In the rows, 128 means zero.
The rows of D fall into 3 groups, and each row is roughly a mix of its group's hidden directions.
D (123 x 11):
[[103  85  97 126  79 156 122 101 114 114 156]
 [146  62 153 127 130 170 164 121 137 133 120]
 [178  73 127 147 143 134 150  97 161 130 130]
 [172 107 111 134  87 133 167 105 130 148 171]
 [171  79 148 153 156 148 152 118 162 148 127]
 [106  94 116 106  96 163 113 132  76 163 133]
 [120  69 116  95  98 143 151 144  97 119  96]
 [ 88 150  78 112 126 149 140 160  89 107 113]
 [ 93 121 150 107 168 135 167 180 114 125 109]
 [102 166  87 110 111  98  97 127  80 124 139]
 [ 57 125 144 100 138 143 129 170 142 116 142]
 [130 184 150 127 173  98  86 135 139 130 113]
 [174 130 187  90 141 130  99 146 114 122 117]
 [148 153 129 150 158  74  72 128 121 113 131]
 [171  84 171 142 124 169 144 115 145 117 148]
 [116 116 142 166 108 153  67 131  97  96 127]
 [ 86 130 167  81  94 154 104 115 122 143 146]
 [ 86 162 129  88  82 155 154 142 127 130 104]
 [ 71 146  90 102 121 104 172 118 129 143 115]
 [ 96 142 150 119 188 138 138 152 167  97 136]
 [ 77 169 115 101 117 120 151 145  85 117 151]
 [192 148 113 138 122 117 120  97 113  81 143]
 [123 167 108 127 107  81 186 144 111 128 119]
 [155  92 174 146 141 143 152 129 142 166 167]
 [130 155  78 145 122  95 184 147 108 132 121]
 [136 125 117 138  83  70 119 122 105  96  92]
 [ 81 108 130 140 173 143 130 173 125 168 128]
 [134 113 120  98 137 139  83 109  61 111 132]
 [111 158 105  96 141 119  93 106  80  99 156]
 [124  70 139 135  88 164 118 110 159 112 104]
 [173  72 123 162  89 145 111 139 136 136 130]
 [129 183 119 130 161  77 106 117 141 130  95]
 [107 105 112 108  94 108 117 125 102 140  61]
 [ 98 169 125 131 156  79  83 142 103 132 122]
 [137  83 101 150 116  88 109 155  82 125 106]
 [ 75 174 109  98  99 121 109 148 107 127 107]
 [146  69 119 134 129 169 180 126 139 133 141]
 [142 138 186 124  95  73 145 127 105 129 127]
 [ 64 176 113 102 128 126 133 154 104 129 122]
 [109 122 110 105  58 149 140 112 103 158 136]
 [184  82 154 165 141 133 103 123 131 129 153]
 [178 112  97 151 133 169 108  97 155 124 102]
 [117  94 140 131 110 174 172 121 145 127 179]
 [118  69 178 146 142 165 107 137 128 126 116]
 [ 67 143  92  96 131 152 165 131 139 143 134]
 [ 91 146 132  77  88 121 110 122  80 123 121]
 [134 120 192 145 152 113  97 118 158 159 151]
 [189 115  91 153 105 136 123  82 119 126 128]
 [107  81 123 127 107 142 107 158  79 167 122]
 [118  85 163 136 130 147 131 133 137 169 185]
 [150  87 166 131 113 129 118 109  69 139 156]
 [151 167 158 134 146  91  90  92 145 122 158]
 [179 146 152 144 159 108  74 108 142 125 122]
 [109 161 122  89  98 121 114  83 110  97 162]
 [157  93 147 115  92  93 105 144  90 164 138]
 [183 134  85 139 111  86 135 143 146 157 143]
 [169  79 150 154 161 135 139 106 167 142 135]
 [189 118  91 147 139 115 137 112 120  89  98]
 [154 154 130 124 129 184  96 107 179 130 127]
 [179  96 158 163 164 127 119 126 159 147 114]
 [111 119 100 114 101 112 144 141  73 117 181]
 [157  91 101 126 112 126 170  95 152 158 163]
 [116 151  72 134 112 127 166 118 179 135 109]
 [144 149 102 166 172  94  95 151 157 133 110]
 [101 119 141 112  85 118 143 113  89 150 183]
 [ 90 113 126  95  60 148 148 122 113 133 115]
 [100 110 132  88 107 181 169 137 118 135 100]
 [163  97 116 106  90 125 181 116 138 162 141]
 [121 121 188 128 146 149 141 119 172 160 159]
 [106 176 105 109 131  99 122 118 151 129  69]
 [118 188  98 126 163  93 105 133 128 110 100]
 [121 114 132 119 125 150 152 101  61  98 161]
 [126 161  80 113 131 143 180 110 134  87 121]
 [135 122 190 111  96  91 111 118 134 105  93]
 [126 189  82 130 137 102  96 129 130 112  99]
 [161  95 150 130  98 134 118  90 138 119 186]
 [129 177 170 125 139 109 148 144 182 142 110]
 [132  80 143 145 169 148 169 132 163 148 108]
 [ 85  78 145 119 116 158 149 138 161 161 113]
 [ 91 186 119  94 111 101 130 114 117 103 154]
 [138 108 119 115 102 162 162 103 123 115 192]
 [108 113 173  95 119 140 153 113 167 167  99]
 [174 134 128 151 164 103 123 109 122  74 102]
 [191  99  89 151 147 114 156 109 132 124 122]
 [ 99  91 150 136 116 154  63 136 136 132 153]
 [171 150 100 109 104 119 116 110  94 102  81]
 [139  65 175 136 123 137  97 142 122 150 104]
 [137 130 143 126 149 137 132 134 199 148  79]
 [134 103 143 103 115 175 179 118 174 130 117]
 [111 117  98 108  72 155 143 150  84 105 130]
 [ 97 169 108  86 130 116 117 160  97  87 131]
 [122 193 112 102  94 101 105 115 137 156 132]
 [141 167 112 128 162  92  98 165 163 130 101]
 [112  88 189 140 136 133 115 121 118  88 159]
 [102 187  91 112 126 123 111 144  99 100 101]
 [103 156  72 145  82  97 147 122 135 117 141]
 [ 68  86 156 111 110 118 118 148 115 160 118]
 [126 105 128  79 105 110 156 129  65 133 140]
 [ 98 131 107  93  94 136 183 138  89 123 111]
 [192 118 136 119 178 132 131 134 130 109  90]
 [153 137 146 164 188 124  86 143 114 116 147]
 [190  90 159 150 136 114 153 101 144 118 128]
 [141  70 166 130 103 169 143 120 115 133 157]
 [134  94 176 101  82 130 132 128 121 167 155]
 [142  74 116 139  70 117 129 143 122 162 148]
 [104  84 102 117  95 155 133 143  77 154 125]
 [131  72 133 139  67 154 141 113 116 143 143]
 [ 90 132 158  96  91 121 146 160 103 167 109]
 [176 125 108 136 148 118  80  93  92 103 127]
 [116  91 118 133 164 162  70 118 133  96 138]
 [126 157 132 111 117 113  76 102  96 149 176]
 [ 93 110 178  91 111 168 154 131 144 146 137]
 [153 119 188 111 131 140 182 128 149 135 106]
 [133 117 105 180 118  86  96 118 143 124 173]
 [156  87 154 154 125 165 106 111 177 146 129]
 [ 73 180 138 102 110 112  94 138 119 141 137]
 [164  94 112 164 176 124 121 124 109 117 171]
 [107  83 163 139 112 167 140 124 109 125 179]
 [120  70 129 148 154 108 132 123  69 143 131]
 [110 115  58 157 122 116 162 142 114 103 135]
 [120 142 121  97 164 180 112 107 154  86 114]
 [161 160  75 146 117  77 115 137 120 136 147]
 [ 97  82 106 118  99 169 142 146  94 157 129]]

One row of each group comes first, with its name. Which group is each row after those in?
[119 179 131 111 153 128 167 107 182 141 139]
G
[167 124 167 161 175  98 111 120 142 114 103]
F
[107  79 118 168 140 122 142 177 119 158 148]
N

[124  75 122 116  84 170 155 119  98 108 128]
G
[ 90 157 133 162 181 148 103 129 135  91 127]
G
[ 93  73 121 125 121 140 126 139  81 130 171]
N
[125 114 191 145 152 153 131 113 153 150 170]
G
[163 161 132 116 157 145 137 122 179 112  83]
G
[139  96  74 130 137 162 182 138 128 147 131]
F
[109 152 127 111  90 138 196 136 153 144 110]
N
[176 122  95 170 161 108 143 113 158 149 114]
G
[ 84 150 137 115 136 114 110 181 143 128 176]
G
[140 152  98 136 204 109 144 141 128 106 131]
G
[ 90 156  98 102 132 156 182 142 107 104 124]
F
